Each row in the table below has a label, given by one hidden rule.
tensor([-50,  17,   8,   8, 108,   8,  20,  -9, -11,  54,  27,  90,  -8,  -5,  11,  17, -11,  12,  -2,  10,  -1,  20,   3,   0, -24,   3,  15, -19,   1,  43, -27,  -2,  -5, -15,  16,  20,   0,  70,  45, -15,  -2, -50, -70, -13, -34, -25,   8, -30]) J266
tensor([-26,   7,  15, -76, -70, -31,   0,  24,  10, -16,  49,  30,  23,   6,  -4,  25,  -5,  65,   5,  -1,  -2, -12,   6,  59,  -3,  19, -20, -11, -46,  96, 100, -13,  12,  -5,  -6, -12,   3,  -3, -19, -49, -16,   6,  30,  -3,  -3,  10,  38, -15]) J984
tensor([ 18,  25, -14,  29,  -7,  17,   4,  41,  -1,  46, -22, -70,  23,  15,   4, -13,   3,  -3,   3,   4, -10,  12,  36, -15,  13, -12,  22,  21,   3, -33,   4,   8,   9,  29, -35,  -7, -97, -16,   5,  -2, -11,   8,  28,  17,  11, -30, -14, -11]) J534
tensor([ -60,   18,  -44, -123,   -7,  -24,  -14,   16,   39,  -47,   21,   30,   14,   -5,   -2,   16,    3,   -8,   -2,   16,    7,  -30,  -46,   37,  -12,   24,   -4,  -22,   20,   48,    1,  -24,  -14,  -11,   21,  -13,   50,   22,   -2,   -1,   12,  -17,  -37,  -11,  -10,  -40,   18,   17]) J984
tensor([-20, -38,  25,  27,  33,  10,  -8, -33, -15,  97,   2, -68, -12,  -1,  36, -26, -17,  -3,  -9, -15, -21,  19,  77, -91, -13, -72,  -5, -10,  19,  27,  17,  -5,  11, -46,  -3, -19, -38, -96,   9, -21,  -1,  15, -60, -10, -47,  58,  14, -48]) J103
tensor([-11,  62,  38,  -2,  64, -26,  31, -38,  -9,  25,  48,  47,  82,  46,   8,  28, -23,  13, -17,  11,  -4,  -8,  -1, -15, -28, -11,   0, -49,  28,  54,  -9, -39,   8, -26,  77,  32,  14,  52,  64, -19,  44, -57, -75, -55, -52,  41, -24, -14]) J266
tensor([ 50,  12, -36,   3,  -3, -27, -23,  48, -18,  18,  -8, -44, -12,  12,  -2, -12,   0, -14,   8,   1,   1,   0,  12, -12,  23,  18, -20,  62, -53,  -8, -25,  15, -25, -45,  -8, -12, -18,   7,   1,   4, -23,   8,  37,  18,  37,   1, -33,   5]) J534
tensor([ -10,  -21,   43,  117,   15,   15,   44,  -80,  -70,   57,    9,  -36,  -21,   58,   24,   13,  -54,  -39,  -78,  -24,  -50,   34,   42,  -38,  -41,  -32,   29,  -14,   45,   15,  -70,  -47,   27,  -23,   -8,  -17,  -36,  -69,   48,   46,   20,   -2,  -25,  -29,  -55,   39,  -14, -115]) J462
tensor([-54,  42,  66, -72,  39,   5,  40,  51,  13, -65,  21, 127,  37,  25,  23, -15, -30, -15, -23,   0, -26,   6, -34, -11,   4,  69,   1, -28,  30,  15, -63, -14,  16, -37,  13,  31,  45,  60,  30,  47,  38, -49, -73, -34,  16,  -7, -48,   2]) J984
tensor([  27,  -44,  -30,   22, -106,   14,  -39,  -57,   -1,   48,  -13,  -68,  -60,    6,    5,    7,    9,  -16,   36,    2,    5,    4,   74,   22,   20,  -44,  -25,   36,   -5, -105,   80,   19,   22,   11,  -24,  -23,  -79,  -92,  -42,   -3,  -17,   25,   87,   16,   55,   27,  -30,  -21]) J534
tensor([  37,  -15,   43,  127,   -2,    7,   20, -127,  -43,   54,  -24,  -58,  -13,   14,   17,  -36,  -28,  -54,  -50,    3,   -5,    8,   75,  -76,   -9,  -81,   29,   46,   31,  -42,  -52,  -17,   14,   51,  -21,   -6,   -9,  -58,   31,   62,    5,   25,  -23,   27,   16,    0,  -17,  -39]) J462
tensor([  51,  -23,    9,   95,   78,   14,   -2,  -34,  -17,   26,  -52,  -80,    4,  -22,   -4,  -49,  -32,  -33,   -3,   -6,   24,   67,    3,  -38,   25,  -68,   22,   30,    7,  -55,  -64,    5,   12,   22,  -33,   -5, -114,  -18,    4,  -10,   15,    6,   21,    4,    8,  -20,  -35,   -4]) J103
tensor([-12, -21,  -6,   9,  62,   5,   8, -25, -15,  24, -13,  47, -34,  -4,  -4,  13,  -5,  23, -39, -23, -25, -24, -22, -22, -19,  -5,  -1,  26,  -1, -25, -41, -12,   3,  19,  -1,  -3,  28, -11,   0, -22,  -4,  23,  -9,  16,   3,  31,  32,  -8]) J103
tensor([  5,  33,  56, -44, 116,  22,  56,  30, -34, -92,  16,  86,  32,  21,  35,   6, -32, -53, -72,  46, -27,  31, -44, -38,  -7,  17,  33, -13,   7,  10, -30, -21,  -5, -15,  20,   9,  31,  51,  32,  46,  56, -45, -44, -25,  -7, -20,  -3, -19]) J266
tensor([ -63,   57,   29,  -28,   84,    7,   33,   25,  -20, -101,  -19,   93,   26,   -7,    7,   -3,  -14,  -51,  -11,   19,   13,   -3,   -8,  -10,    8,   83,   43,    3,   47,  -34,   22,  -13,  -16,  -19,   26,   19,   -5,   13,   24,   15,   23,    8,  -54,  -12,  -13,  -25,  -39,   -6]) J266
tensor([  6,  20, -12,   9,  26,  -7,  21,  46, -10, -32,  18, 100,  22,  15, -26,  15,  19,   1,  23,  -1,  37, -56, -35,  23, -12,  11,  17, -22,  20,  26, -77,  -3,   3, -22,  32,  22,  12, -54,   0,  17,  11, -26, -47, -24,  -3,   9,  -4,  -2]) J103
tensor([ -9,  11,   3,  13, -23, -12, -13, -18,   3, -52, -12, -47, -19,  -2,   5, -24,  16,  29,  32,   9,  15, -33,  -6,  16,  -1,  33,  -4, -15,  10, -57, -15,  19,  13,  -5, -16, -30, -11,  44, -26, -53, -26,  14,  74,   2,   5, -26, -13,  54]) J130
tensor([-57,  10,  15,  45,  89,  -3,  -4,  24, -15, -38, -41,  37,   8, -10,   5, -27, -32, -46, -21,  50,  12,  32,  -8, -10,  11, -43,  24, -56,   1,   9, -49,  14,   0,  57,  37,  15, -44,  42,  26,  56,  35, -37, -42, -11,  25, -41,  -5,  18]) J984
tensor([ 35, -66,  24,  54,   5,   9,  -5, -98, -29,  58,   4, -64, -58,  -5,  28,  14,   0, -81, -43,  11,  -9,  59,  43, -50,  19, -39,   8,  27, -25, -37, -32,  14,   6,  50, -32, -29, -21,  14,  19,  -8,  -6,  14, -21, -16,  27,  -6, -17, -22]) J534
tensor([ 11,  -4,   9, -10,   6,   3,   2, -38,   1,  11,  32, -13, -27,  15,  32,  -6, -18,  20, -22,   4, -11,  16,  -7, -22,  -2, -24,  -1,  20,  10,  20, -14,  12,  22,  41,  27,   8, -37,   2,  11, -13,  16,   1,   9,   4,  -9,  37,   8, -21]) J130
tensor([  0,  -7, -37, -49, -69,   6, -28, -23,  22, -30, -36, -71, -14, -30, -17, -15,  29,  21,   5, -17,  22, -10, -31,  19,  10,  -8, -13,  29, -39, -39,  21,  26,  -5, -11, -81,  -2,  -1, -54, -40,   0, -12,  46,  64,  39,  43, -17,  21,  -6]) J534
tensor([  29,  -25,  -33,   79,   -6,    9,   15,  -38,  -19,   52,  -25,  -53,  -12,  -10,   32,  -59,  -30,  -23,   11,  -21,    1,   12,   44,    7,   25,   -2,   21,   52,   -3,  -16,   18,   -1,   10,   19,   -3,  -24,  -93, -127,  -39,    3,  -22,    5,  -12,   18,  -13,    8,   35,  -41]) J103
tensor([-42, -14, -21,  77,   7,  11,  39, 102,  -4, -30,   4, -17,  33, -32, -10, -23,  12, -31,  20,  20,  18,  -4, -77,  27,  23,  55,  -5, -16,   9, -47, -23,  14,  -1,   7, -15,  33,  59,  49, -15,  42, -19,   6,  28, -18,  22, -62, -72,  42]) J103
tensor([-14,   9,   8, -81,  42,  -6,   7,  70,   7, -46,  13,  47,  16,  11, -12,  10,  17,  -7,   8,  54,  27,  21, -48,  22,   4,  52,   3, -44,   8,  49, -33,   2,  -9, -46,  18,  31,  43,  38,  14,  52,  31, -20, -57, -32,  16, -29, -57,  17]) J984
tensor([ 65,  -2,  31,  38,  38,   8,  -4, -86,  -1,  56,  -1,  11, -10,  15,   1, -11,  -8,   7, -15,   4,   3, -29,  15,   7,   6, -20,   5, -16, -15,  26,  20,   3, -10,   1,  -6, -17,  29, -51,  17,  -4, -20,   6,   1,  -5,  -5, -14,  -1, -42]) J103
tensor([  9,  -7,  -9, -17,  39,  10,  15,  76,  -5, -39, -14,  35,  13,  18, -13,  31, -20,  -9, -33,  28,   3, -15,  15,   4, -22,  92,   3,  -5,  21, -18, -16,   4, -12,  10, -30,  37,  87,  42,  30,   9,   3, -62,  29, -22, -14, -17, -14, -21]) J984
tensor([  -8,   37, -113, -127,  -40,  -27,  -29,  127,   96,   20,  -11,   33,   30,  -32,  -41,   11,   69,   71,   64,   28,   44,  -81,  -81,  127,   22,   -2,  -50,  -38,  -48,   -5,   87,   24,  -49,  -65,  -75,  -31,   91,   82,  -78,  -13,  -37,   18,   84,   17,   40,    3,   45,   94]) J130
tensor([-17,  25,   8,  18, -83,  -1, -46,  -4,   8, 111,  21,   4, -36, -10,   8,  11,  24,  -4, -50, -62, -26, -70,  16,  31,   2,  11, -31, -23,  -6,  38,  14,  -2,  19,  -4,  21, -13, -87, -61, -19,  -8,   4,  28,  11,  16, -12,  42,  -9,   3]) J103
tensor([-68,  37,  26,   1,  94,   3,   4,  81,  43, -37,  22,  30,  41,   3, -12,  32,  -5,   4,   5,  19,  10,  11, -40,  -4,   7,  99,   3, -10,  26, -30,  -2, -21,  -9, -30,  72,   9,  95,  30,  10,  24,  33, -32,  19, -23,  19, -69, -23,  25]) J266
tensor([-54,  45, -19, -79, -43, -47,  14, 115,  21, -91,  42, 110,  57,  -1, -22,  38,   3,  41,  -4,   9,  14, -13, -88,  54,   2, 118,  -3, -34,   2,  70, -30,  18,  -2, -60,  60,  29,  23, 127,  -3,   8,  15, -12, -48, -25,  -7, -51,  12,  29]) J130
tensor([ 11, -31, -14,  68, -25,  -1, -19, -11,  -9, 103,  14,  10, -29, -11,  -8,  31,  13,  26,   7, -10, -34,  17,  22, -14,  10, -11, -38,  36, -10,  13,  75,   9,   8,   5, -40, -31,   4, -45, -25, -18,  -7,  39, -15,  24, -36,  12,  38,  -4]) J103
tensor([ -50,   85,  -25, -124,  127,  -12,   12,  127,   -2,  -90,   51,  117,   83,   29,  -12,    4,  -29,   46,    1,   44,   31,  -16,  -39,    7,    4,   48,   32,  -35,   20,   12,  -98,  -11,  -30,  -38,   45,   41,  127,  101,    8,   56,   53,  -78,  -61,  -56,  -25,  -31,  -46,   71]) J984
tensor([ 15,   6, -22,  33, -17,   2,   7,  20,  -1, -17, -10, -32,  -6, -17,   3, -24,  15,  -3, -22,   1,  -1,   1, -16, -10,  22, -23,  39,  -3,  32, -11, -15, -11,  14,   5, -22,   2, -27,  74,  20,   9,  -1, -18, -33,  -3,  33,  22,   3, -15]) J462
tensor([ 34,   7,   6,  40, -27,  14, -29, -64,  -9, -36, -26,   9, -39,  -9,  17, -16, -26, -20,   5,  -5,  11,  69,  13, -20, -21, -30,  11,  10, -51, -25,  17,  -1,  -2,  13, -19,   4, -18, -54,   8,  -2,  -7,  19,  62, -20, -18,  -3, -38, -14]) J103
tensor([-19,  28,  15, -18,  31,   2,  43, -16,   1, -54,  51,   1, -19,  12,   1,  24,  -5, -55,   6,   7,  -4, -25,  43, -20,  -6,  14,  -6,  -7,  28,  26, -38,   7, -17,   2,  27,  12,  -2,  44, -13,  38,  17, -27, -28, -13,   1, -38,   9, -36]) J130
tensor([-25, -22, -28,  43, -37, -14,  -1,  55,  46, -26,  14,  47,   9,   1, -34,  20,  14,  33,  27,  -2,  -7, -56, -43,  45,   5,  45,  -9,   8, -51,  20,  84,  -6,   8, -29, -22,   1, -30,  11,  11,   0, -22,  14, -12,  19,  -2,  20,  50,   1]) J462
tensor([  26,  -21,    9,  -93, -103,  -32,  -34,   32,   25,   89,    1,   21,    9,   15,   -8,   47,   19,   44,   15,  -33,  -10,  -94,   -7,   26,   -6,   12,  -15,   12,   -2,   20,  127,   12,    7,  -15,    4,  -21,  -84,    6,  -50,  -73,  -42,   38,  -28,    9,  -62,   33,   66,   -6]) J534
tensor([-50,  21,  36,  45,  24,   1,  46, -25, -35,  -6,  17,  -2,   2,   6,  23,  35, -40, -27, -39,   2,   9,  63,  34, -98, -13,   0,  12,  26,  30,  35, -47, -50,  15,  -9,  41,  20, -41, -10,  42, -16,  47, -31,   9, -39, -37,  24,  10, -35]) J462
tensor([-35,   6,  -7,  10,  31,  29,  -3,  19, -17, -59,  -9, -51, -16, -14,  -2, -22,  -3,  -6,  56,   6,  14,  37, -38,  56,   0, -56,  -1,  19,  13, -48, -39,  13, -13, -23, -24,  14,  85,  90,   7,  13,  -5,   3,  34,  16,  14, -23, -32,  -7]) J130
tensor([ -32,   31,  -27, -122,   19,   -2,  -28,   69,   23,  -88,   38,   -3,   58,    1,  -39,   -3,   22,   25,   25,   41,   29,  -21,  -35,   63,   19,   12,  -30,  -42,    5,   29,   -4,   17,   -3,  -28,   -2,    8,   43,   74,  -14,   17,  -24,  -20,   35,    9,   20,  -13,  -31,    5]) J984
tensor([-66,   9,  27,  37, -19,  26,  -9, -16,  -9,  -1,  12,   0,  24,   6,   0,  24,  18, -26, -24,  10,  37,  25, -12,  29, -10,  78,   2,  -4,  11,  41, -93, -33,  -8, -20,   1,   4,  65,  34,   8,  -7, -19, -26, -16, -31, -34,  -4,  15,  14]) J462
tensor([ 39,  22, -12,  69,  45,  21,  -4, -45, -24, -50, -42,   6,  18, -32,  -4, -51,  -1, -92,  30,  31,  41, 113,   6, -17,  19,   5,  26,   5,  14, -28, -45,  -7,   3,  82, -42,  14, -67,  62,   0,  38,  16, -41,  82,  24,  60, -15, -98,  42]) J266
tensor([  2, -22,  -3, -16,  -7,   7,  11, -93,  -4,  -7,  -8, -22, -40,  -3,  10, -29,   7, -12,   2,   3,  -6, -56,  53, -53,  -1, -55,   7, -22,  11, -15,  -5, -21,  18,  18, -19,  -4, -71,  -8,  15,  -4,   1,  42,   2,   8,  17,  22,  11, -10]) J266
tensor([  21,  -58,  -25,  -35, -102,   -1,  -47,   -2,   10,  111,  -21,  -43,  -26,  -19,   -4,  -28,    3,    1,    7,  -19,   10,  -62,    2,   14,    2,  -78,  -23,   80,  -45,  -44,   -1,   32,   17,   38,  -16,  -41,   -5,  -71,  -42,  -41,  -41,   71,   83,   36,   -9,   50,   14,   11]) J534
tensor([   7,  -18,    0,   -1,   49,  -15,   15,    6,    5,  127,  -12,    2,   -4,   18,   -2,   26,    1,  -16,  -11,  -33,  -43,    7,   18,  -16,  -15,   18,   -4,  -25,  -58,   94,   54,  -10,   31,   -8,   -3,  -27,    3, -113,   26,  -23,  -28,   12,   22,    1,  -58,   37,   15,   -9]) J103
tensor([  45,  -26,   66,  127,   22,   14,   20, -127,  -61,   47,  -33,  -79,  -67,    4,   28,  -32,  -54,  -82,  -33,  -29,   -7,   95,   67,  -74,  -27, -110,   10,   40,   29,  -44,  -45,    7,   15,   66,  -55,  -19, -127,  -19,   23,   51,    3,   -3,   -6,    5,  -34,   28,  -30,  -70]) J103
tensor([ 48, -28, -69,  75, -70,  17, -27, -25,  -2, -26, -22, -44, -23, -26, -13, -33,  44,  18,  34,  -3,  -1, -53, -44,  23,   9,  -8,  -7,   5, -52, -10,  16,  26,  -5,  10, -37, -30, -42,  31, -41, -38, -17,  31,  45,  29,  82, -34,  -1,  36]) J534
tensor([-27, -18, -16,  65, -54,  10,  -9, -13, -19,  38, -26, -55, -24, -15,  10, -29,   0,   0,  20, -32, -15,  36,  34, -20,  11, -32,  10,  18,  -9, -24,  41,  12, -17,  33, -37,  -9,  -1,  -6, -13, -24,   5,   2,  49,  14,  15,  25,  26,  10]) J103
tensor([  28,   17,   -2,   53,  -24,   12,  -16,   18,    5,   -8,  -34,  -75,  -60,   -6,    5,   -7,   -1,  -58,   16,  -34,   -2,   -3,    6,   12,   13, -100,   20,   26,   -7,  -17,  -45,    8,  -10,   20,  -52,    5,  -58,  -27,  -22,   -5,   -9,   17,    2,   22,   26,   -9,  -10,   13]) J103
tensor([ -57,    7,  -23, -127,   -3,  -62,    2,   75,   54,  -33,   22,  127,   39,    7,  -20,   41,   35,   37,   -9,   35,   -6,  -86,  -15,   45,   -2,   74,  -55,  -61,  -23,   76,   35,   -8,   -5,  -62,   35,   18,  112,   11,  -43,    4,   -9,   -9,  -51,  -40,  -44,   17,   59,    9]) J984
tensor([  48,   20,   30,   58,   11,   19,   11, -116,  -56,   49,   -8,   33,   -1,    5,   25,    9,   -8,  -16,  -26,  -14,  -28,   27,   22,   -1,  -14,  -71,  -17,   15,    9,  -28,   37,  -21,   15,  -20,   12,  -10,  -83,  -91,    2,  -15,    7,   22,  -43,   -7,   29,   47,   50,  -57]) J462
tensor([ 57, -25,  40,  31,  33,   1,  -6, 103, -12, -55,  13,  63,   6, -25,   9, -19,  -2, -22,  19,   8,   1,  23,   2, -35,   7, -14, -25,  -4,  50, -39, -37,  -4, -28,   0,  -2,  11, -12,  -3,  12,   5,   2,   0,  66, -10, -10,   9, -28,  58]) J462
tensor([ -5,  53,   6, -23,  30, -24,  11,   6,   4,  57,  54,  21,  10,  11,  -9,  27,  11,  59,  -3, -13,   0,  20, -32,   9, -21,  64, -12, -43, -14,  51, 102, -36, -21,  -4,   6, -14,  76,  51, -35, -33, -24,  -3, -62,   7, -26,  30, -28,  -2]) J462
tensor([-47,  21, -30, -88,   5, -47,   3,  36,  18, -85,  29,  93,  36,  12, -10,  42,  32,  23,  17,  -6,  -3, -55,   3,  67,   1,  57,  -8, -40, -35,  52,  61,   7, -13, -91,  22,   9,  97,   5, -20,  16,  10, -51, -29, -17, -42,  12,  35,  25]) J130
tensor([ 14, -29, -22, -10, -43,  18,  -8, -12, -27, -39, -11, -46, -33,  -6, -13,  26,  14,   0,  31, -23,   9, -20,  13,   8,  22, -87, -13,   4,  -2,  26,  23,   9,  -1,  30,  -1,   6, -15,  18,   4,   4,  10,  15,  25,   1,  40, -25, -23,  60]) J534
tensor([ -3,  -2,   9, -55,  64,  10,  -9,  -8, -15, -50,  -3,  -9,  23,   8,   8, -12,  19,  34,  -4, -16,  18, -23, -18, -28,   7, -23,  15,   6,  16, -30,  -1,  -9, -17,   4,  34,  19,  50,  87,   8,  37, -16, -13,  -5,  -6,  17, -13,  17,   1]) J130
tensor([  4, -24, -32,   3, -45,  16, -10, -73,  28,   8,   0, -50, -23,  -1,  -2, -28,  -8, -13,  24, -25, -29, -14, -12, -43,   6, -40, -23,  29, -39, -42,   2,   9,   3,  48,  -3, -38, -33, -72, -17, -33, -23,  46,  40,  -1,  -2,  40,   8,   2]) J534
Which label does each new row get?
tensor([ 78, -91,  17,  84, -15,  21,  -4,  22,  13, -15,   6, -95, -32, -28,   4, -74,  32, -54,  -9, -21, -20,  34,  82,  15,   4, -63,  36,  17,   0, -34,   8,   1,  22,  35,  15, -15, -84, -93, -31, -37,  -5,  21,  70,  12,  17,  24,  19,  -8]) J103
tensor([  25,  -58,  -34, -101,  -27,    7,  -55,  -17,  -11,   82,    5,  -57,    2,  -19,  -12,  -15,   12,   28,   39,  -45,  -14,   22,   21,   75,    4,   38,  -39,   26,  -19,   26,   62,   14,   14,   39,  -32,  -18,    7,  -26,  -36,   -4,   -3,   54,   19,   31,   -9,  -10,   58,  -31]) J534
tensor([  91,  -10,  -67,  -53, -127,   22,  -40,  -15,   60,   77,  -20, -115,  -17,  -48,  -38,  -28,   34,   40,   76,  -26,    9,  -28,  -13,   70,   29,  -76,  -70,   42,  -55,  -98,   72,   63,  -12,   37,  -64,  -41,  -23,  -89,  -56,  -56,  -73,   28,  102,   56,   70,    5,   61,   64]) J534
tensor([-31,  58,  33,   8,  42, -19,  18, -35, -10, -29,  39,  71,  18,   5,   5,  -5, -14,  13,   6,  21, -39,  49, -24, -30, -31, 106,  27,  -9,  33,  71, -59, -19,  -6,  -8,  55,  -8,  70,  70,   9,  27,  30, -43, -41,  -7,   8, -14,  -4,  17]) J266
tensor([-10,  -3,  27,  27,   9,  23,  10,  12, -33, -46,  -5,  -3, -10,  11,  11,   2, -16, -23, -18, -20,  15,  57,  40, -65,   5, -25,  11,  13,  41, -15, -34,  -8,   3,  32,   8,  -3, -20, -22,  20, -11,  22, -20, -33,  20,   7,  -1, -43, -34]) J103
tensor([-39,  30,  33, -19,  55,  -5,  13,   9, -29, -25,  33, -30,  63,  27,   3,  -2,   4, -53, -41,  29, -23,  -3,  28,  -8,  -3,  30,  17, -22,  23,  47, -42, -17,  -7, -22,  68,  40,  81, -13,  18,  17,  30,   6,   2, -11, -35,   0, -16,   4]) J266
tensor([   7,  -42,   31,  127,   32,   61,   21,  -49,  -44,   11,  -43,  -48,  -70,   15,   23,  -50,  -43,  -65,   13,  -16,  -24,   36,   47,  -35,   -8,  -95,   23,   38,   30,  -16,  -43,   14,    2,   71,   22,    0, -127,  -24,   18,   44,   32,   12,    9,    0,   11,   36,  -56,  -37]) J103
tensor([ -34,   49,   37,  -17,   74,  -24,   24,   71,   -1,   59,   26,   28,   17,    5,   15,   46,  -22,    8,  -34,   34,   -7,   -9,   -3,   42,  -14,   32,   37,  -45,   21,   32, -111,  -30,    4,    1,   71,   27,   69,   24,   35,   -1,   51,  -25,  -90,   -8,   -4,   16,   -8,  -39]) J266
tensor([-31,  45,  18, -49,  -1, -41,  -3, 107,  11, -20,  14,  26,  37,  14,  -7,  33,  -4,  47,  31,   7,  24, -50, -74,  58,  -1,  43, -20, -39,  16,  49,  30,  13, -11, -54,  12,   0, 127,  38,  21,   3,  13, -14,  17, -19, -18, -24,  81,  64]) J130
tensor([  19,  -33,   20,  -42,  -74,  -13,   -2,  -87,    9,   78,  -22,    0,  -72,   -5,    3,   61,   -2,   33,  -24,  -58,  -37,  -69,   62,  -26,   -3,   18,  -31,    4,  -53,   57,   28,  -17,   21,  -33,    5,  -20,  -76, -127,  -20,  -52,  -50,   27,  -16,    1,  -20,   53,   49,  -46]) J103
tensor([ 11,  -5,   3,  56,  19,   7, -16, -29,  -4, -11,   8, -48, -50,  10,  10, -16, -16,  -4,  -5,  -9, -26,  -7,  41, -10,  -3, -32,   6,  24,   2,   5,  11, -25,  17,  33, -43,  -3, -89, -19,  16,   0,   0,   3,  15,   6,  -5,   7, -22,  -4]) J462
tensor([  8,  23,   2,  59, -16,  17,  18, -88, -19,  62, -40,  33,  14,  11,   3, -24, -20, -42,   0,   8,   8, 103,  14, -61,  20,  -8,  13,  10,  21, -41, -52, -16,  -5,  16,  32,   3,  -2,  37,  23,  22,  11,  17, -27,  -9, -18,   0, -38, -14]) J462
tensor([-28,  29, -17, -62,  14,  -9,   0,  58,  10,  11,  14, -24,  48,   4,  -6,  15,  29,  12,  20,  34,  30, -57, -36,  26,  16,  26,   5,  32,  16,  -4, -53,  10, -18, -11, -27,  -1,  93,  76, -19,  39,  11,  -9,  22,   9,  63,   3, -20,  72]) J984
tensor([ -57,    3,   26, -108,   -7,  -40,   12,   47,   22,   25,   56,  119,   26,   13,   -1,   66,    6,   63,  -12,   14,  -11,  -14,   -3,   18,  -41,   57,   -1,  -19,   -4,   78,   15,  -27,    9,  -75,   54,   14,   65,   -1,   20,   -7,   -5,  -16,  -68,  -35,  -37,   40,   44,   11]) J984
tensor([ 28,  11,  11,   6, -24,   1,  18,  27,  15,  36,   5, -36,  -6, -35,   0, -35,   2,  28,  -6,  17,  25,  32,  -2, -12, -18,  15,  15,  -9,  29, -12, -56,  12,   4,  35, -55,  20, -44,  33,  24,  17,  15,   9,  30,  14,  47,  -5, -26,  12]) J130
tensor([ 27, -16,  13,  -9,  34,   3,   3, -16,   4, -42, -11, -71, -27,  -1,  -2,   8,  15,   5,   8, -23,  -2,  18,  11,  10,  -7,   2, -16,  28, -20,  -9, -29,  16,  -8,  -5, -30,  13,  -8,  19, -24,  -8, -15,  18,   7, -11,  15,  27,  -9, -49]) J534
tensor([ -35,   32,   13,    9,  127,  -12,   29,    4,   23,  -98,   53,   88,   44,   16,    2,  -15,  -11,    9,   28,   39,   33,   34,  -64,   -9,   11,   16,   60,  -31,   58,   39, -113,  -18,  -23,   -7,    9,   48,  122,  117,   43,   36,   52,  -40,   -8,  -38,   12,  -47,  -34,   -5]) J266
tensor([ 32, -23,  -2, -42,  55,  30,  17, -65, -17, -42, -35, -84, -10, -16,  10, -20, -18,  -6,  15,  -2,  13,  24,  18, -42,  -1, -47,  30,  39,   6,   8, -17,   2,   2,  41,  -2, -12, -71,  -9,   3,  40,   7,  32,  98,   9,  32,  -9, -34,  -6]) J130
tensor([-25,  26, -47, -26, -26, -22, -17,  92,  30,   8,  13,   7,  -3,  -7, -23, -29,  39, -41,  37,  13,  14, -49, -66,  58,   2,  50,  -8, -29,  -6,  -8,   0,  16, -31,  19,  36,   4,  63,  82, -15, -12,  -8,   0,  51, -28,   1, -65, -27,  76]) J130
tensor([ -45,   64,   18, -121,   45,  -12,    7,   98,   14,  -44,   28,   84,   61,    6,    6,   27,  -20,    5,    4,   19,   25,    8,  -23,   12,   -4,   93,   26,  -42,   16,   68,  -28,  -17,  -25,  -19,   50,   35,   92,  116,    3,   18,    7,  -20,  -42,  -53,   -7,    2,   17,   40]) J984
tensor([  16,  -33,  -56,   39,  -71,   -1,  -14,  -86,   22,   57,  -28,  -99,  -40,  -21,   -6,  -34,   21,   -1,   19,  -10,   18,  -21,   -1,    1,   18,  -66,  -14,   27,  -26,  -48,   52,   23,    6,  -34,  -55,  -15, -118,   17,  -25,  -39,  -10,   15,   52,   37,    8,   13,   39,   25]) J534
tensor([ -3,  19, -15, -69,   2,   7,  -2,  39,  30,   2, -23, -14,  15, -18,  -8,  54,   6,  13,  47,  12,  21, -52, -12,  17,   8,   1,  15, -25,   8,   3,  18,  12, -11, -21,  -3, -10,  -8,  13, -37,  18, -16,   5,   9,  -6,  45,   8, -13,  69]) J130
tensor([ -35,   36,   47, -105,   16,   -7,   36,   59,  -12,  -38,   20,   14,   41,   35,  -11,   37,   -6,   33,  -19,   14,   10,    0,  -42,  -24,   -5,   37,   25,  -51,   36,   82,  -21,  -30,   -8,   -9,   36,   26,   89,   79,   27,   30,   15,  -38,  -83,  -23,  -60,  -34,  -33,  -21]) J984
tensor([ 24,   4, -12, -27,  61,   7, -13,  46,  34, -76, -59,  14,  21,  -5, -14, -15,  12, -34,  28,  18,  24,  93, -47,   1,  44, -33,  28,  -5,  34, -32, -52,  18, -33,  34, -59,  44,  -3,  67, -18,  46,   6,  -8,  55,  -4,  30, -48, -91,  40]) J130
tensor([-39,  35, -10, -86,  12, -25,  -1,  56, -14, -34,  38,  14,  33,  -1, -21,   2,   5,  -9, -19,  32,   4,  -2, -10,  22,   2,  54,  11,  10,  18,  42,  -8,  -4,  -2, -53,  20,  27,  30,  42,   0,   2,  10,   0, -43, -17,  -6,  -2,  -7,  16]) J984
Which column or columns does the hidden rule look at? Columns are counted from 0, in order:
3 19 31
